The rows of X fall into several groups, which share some directions, and each row is roughly a mix of its group's hidden directions.
X, 103 rows:
[[  9   9  15 -22   0 -21  -4 -22  -6 -26]
 [ 11   5 -12  11 -37   6 -21   0  -9 -15]
 [-20   6  -8  22 -18 -26  18   4 -10  -9]
 [-20  -1 -16   4  14 -24   3 -20 -11 -24]
 [ 13   0  -5   8  21 -23  -4 -21  -5 -29]
 [  8   7  -7 -22 -28  -2 -32   1   9  -5]
 [-17 -26   7  -9   8  -2  13   7   8 -33]
 [  7   4  27  22  20  17 -11   5   1  20]
 [  4   5  21 -20   8  19   8  31   2 -15]
 [ 11  11  26   8   9   8   7   8 -33  14]
 [  6 -21  18  10 -20  21  -3  13 -15 -20]
 [ 15  27  14 -13  17   6  -2 -21  -5  21]
 [  1 -29  -7  -9   2  14 -17 -24   7  21]
 [  4   3  28   7   7   7  10   3  17 -35]
 [ 18  19  -9  15   7   9   1  -6  32 -19]
 [-20  16  15   8   0  -3  37  -2   2 -14]
 [ 28  11  -5  12  29   3  13 -17  -8 -10]
 [  8  21 -18   2 -28  -3  -9 -16  11 -21]
 [-18 -15  22 -15   4  17  12  29   0   2]
 [  8 -18  19   3 -17   6 -13  -2 -36  -6]
 [  7 -15 -31  23 -10  -2 -12  22   6  -2]
 [-16  20  20  10   1  -8 -13  17  23  18]
 [  2  30  -7  31   4   0  19  -3   1 -14]
 [-12   0  12  32  -1   8   3  -9 -15 -30]
 [ 23 -15  -2   5  -4 -14 -16   4 -27 -23]
 [-10 -24 -15  17 -25  -3 -17   3  -9  18]
 [-13  21   7  15   6 -29   8   8 -21  14]
 [ 10  -7 -11  -5  -7   7 -31 -23  22  14]
 [ -8   4  -8  -3 -15  20  12  21  28  19]
 [ 11  19  24 -15   6  13 -12  24  17  -8]
 [ 10  19   0 -26 -28   8  -6  -6  11 -20]
 [ -5  -8  24  -4  -6  13 -16 -13  -5 -34]
 [ -8  12 -10   4  33  -1  -3 -17  21 -19]
 [ -8  20  10 -14  10   3  23 -10  20 -25]
 [ 16  -6  -1 -16   8   7  20   5 -31 -23]
 [ 35  12  18  10  17  14  12   5  -7   7]
 [  1   1  -6   5 -30  16 -28  -9   5 -21]
 [-18 -10  24  18  -3   5  17   7 -29   6]
 [  2  24  -3 -21   8  10  -2 -30 -14  15]
 [-14  28   4  -3  11  -3  -8  26  14  23]
 [-14  16  11 -29  -2  -4 -18 -27  10   1]
 [ 19   9  27  16  -8 -17 -15 -18  -2 -14]
 [ -4  21 -12   2 -20   7   0 -14  23 -28]
 [-14  -9   4   8  -1 -23  10  -7 -36  14]
 [ 34   8  -8 -18  -3  26  -4  -5  -8  10]
 [ 11   9  -5   2  20   9 -19 -10  22 -30]
 [  5  24  31 -11  12 -17  -1 -14   2  15]
 [ -6  -5 -32  -3   0  18  26  11   9 -16]
 [-23   0  -9  21  11  14  -6   7   7  32]
 [-17   1   7 -14 -29  -1   9  -7  -7  31]
 [-14  11 -28  -1 -19 -18  14  12 -18  -8]
 [ 35 -15   7  -3 -11 -17  -2  13 -14 -15]
 [ -5  25 -21  28   7 -17  15  -4   6   0]
 [ -1  12   5 -16  -9  36 -10  -3  17  18]
 [ 11  28  13  -2  16  26  -8  -3  15 -15]
 [  9 -14 -12  14 -15  11  11  34   5  18]
 [  6  25 -23  -7   7  13  -7  13  29   0]
 [ -2  -3  -2   5  -1  -5  33  10 -26 -25]
 [ 28   5  -4  -2  -4  14 -17 -15  25 -18]
 [ -7  16   1   2  23 -14  13 -24  -6 -26]
 [ -3   9  19  16  10 -21  17  20  21  13]
 [ -1 -24  -2  12  -4  -4 -14 -35   2  17]
 [-11   3  -4  31  19   4 -15 -25  11 -10]
 [  7  -1 -15  17   6  15  25  23  20 -12]
 [ -8   1 -43   2   1   2  24   3   0  -5]
 [  7  29  15 -18  15  14  22  10  11   2]
 [ -9 -22   4  15  -4  -2 -18 -15  -9 -32]
 [ 21  17  -1 -29  12 -17  15   4   0  17]
 [ 13   1  10 -18 -10 -10 -36 -12 -12  14]
 [-23   0  -8   4  15  14 -27  -7  22  16]
 [ 10 -24  -2   4 -12  -5  -7  24 -28  15]
 [ 24  21   4 -18   7  -6  -7  -8  -9  30]
 [  4  28  15  25  15 -23   4  -2  -7   5]
 [ 22  -4  -4  18  -9   1   2 -25  12 -29]
 [  5 -29  -7 -14 -10  12 -18  29   6  -2]
 [ -8   3  15   5 -24  11  12   5 -13 -34]
 [ -1  -8  13 -14 -29 -22  10   0 -17 -20]
 [  3 -11  -5   1   7  -7   3  17 -11  43]
 [ -9 -15 -22  19   3  -9 -20 -12   8  27]
 [  1 -18 -11   9  11 -19  -4  -9   1 -38]
 [-18  17   6 -16  -3  13  28   3  26  -4]
 [ -8  -8 -16  -4  -4  22  23  19  18 -21]
 [  6   9   0 -10  -1   5  14  25  -2  39]
 [  6  11  15 -21  27  11  -7  17 -10  20]
 [ 17  19  -1  12  37 -14   7 -10  -1  -5]
 [ -7  -5 -37  15  -6 -13  12 -20  -9   5]
 [ 22 -17  -1  15   9  20  -9  13   9 -28]
 [ 28 -11  12  -2  15  14  12 -12 -12 -25]
 [ -5   7  11  17   7  23   4  18  22  27]
 [  2 -18   8   8 -16 -21  13  17  -5 -30]
 [ 22  25   4 -32  -1  -1   9 -18   2  -1]
 [-12  -1  31  12 -19  -3  24  16  -6  -5]
 [  6 -28   7  14  10  10 -14  26 -20   1]
 [-26   6  26   2   4  20 -20 -15   4  12]
 [  8  14   4 -30  -8  15 -19 -17   2  19]
 [ 17   1  -9  -6  -1  -4 -21   1  -6  41]
 [-14  -5 -10  36 -14   4   6  12 -10  20]
 [-14  15  13   8  30  -7  -4 -10  27  -7]
 [  4  -8  -2  16 -14 -12 -22 -33  12   9]
 [-15  18  -4 -21  13  -1 -10 -31  12 -13]
 [ 27  23  12   4  -4  -4 -21  -7  16 -18]
 [  4  -2   4 -17  30 -13  16   7   1  29]
 [ 12  -5  22 -16  -8 -12 -30 -12 -17   9]]

One row of each group comes first, with its name. Which group is each row after those in?
[  3 -11  -7 -13   0 -19   1   3 -10  41]
(14)
[ -4  20 -15 -10 -14   7 -15  18  31  -4]
(118)
[  9  13 -16   4   9  -2  17  -7 -28  29]
(37)

[ 24  -6  -7   2 -18  -5  17  24 -15  21]
(37)
[-21  14 -10 -14 -18 -12  31   3  13   0]
(37)
[-19  -9 -39  11  -9   0  19  -4   6   1]
(118)
[ 12  31  -8  -5 -19  -6  -6 -20  -1  23]
(14)
[ -4 -19  -4  21  10 -22   1   0 -18 -28]
(37)
[ -3   0  -6 -13 -23 -13  -1   8  -9  39]
(37)
[ 15 -18 -15   6  21  23  11 -23   9  -2]
(118)
[-23  -1 -11  -8   9   8  27  29  -9   6]
(118)
[  5  20   0 -25 -30   8  -9 -14  13  -9]
(14)
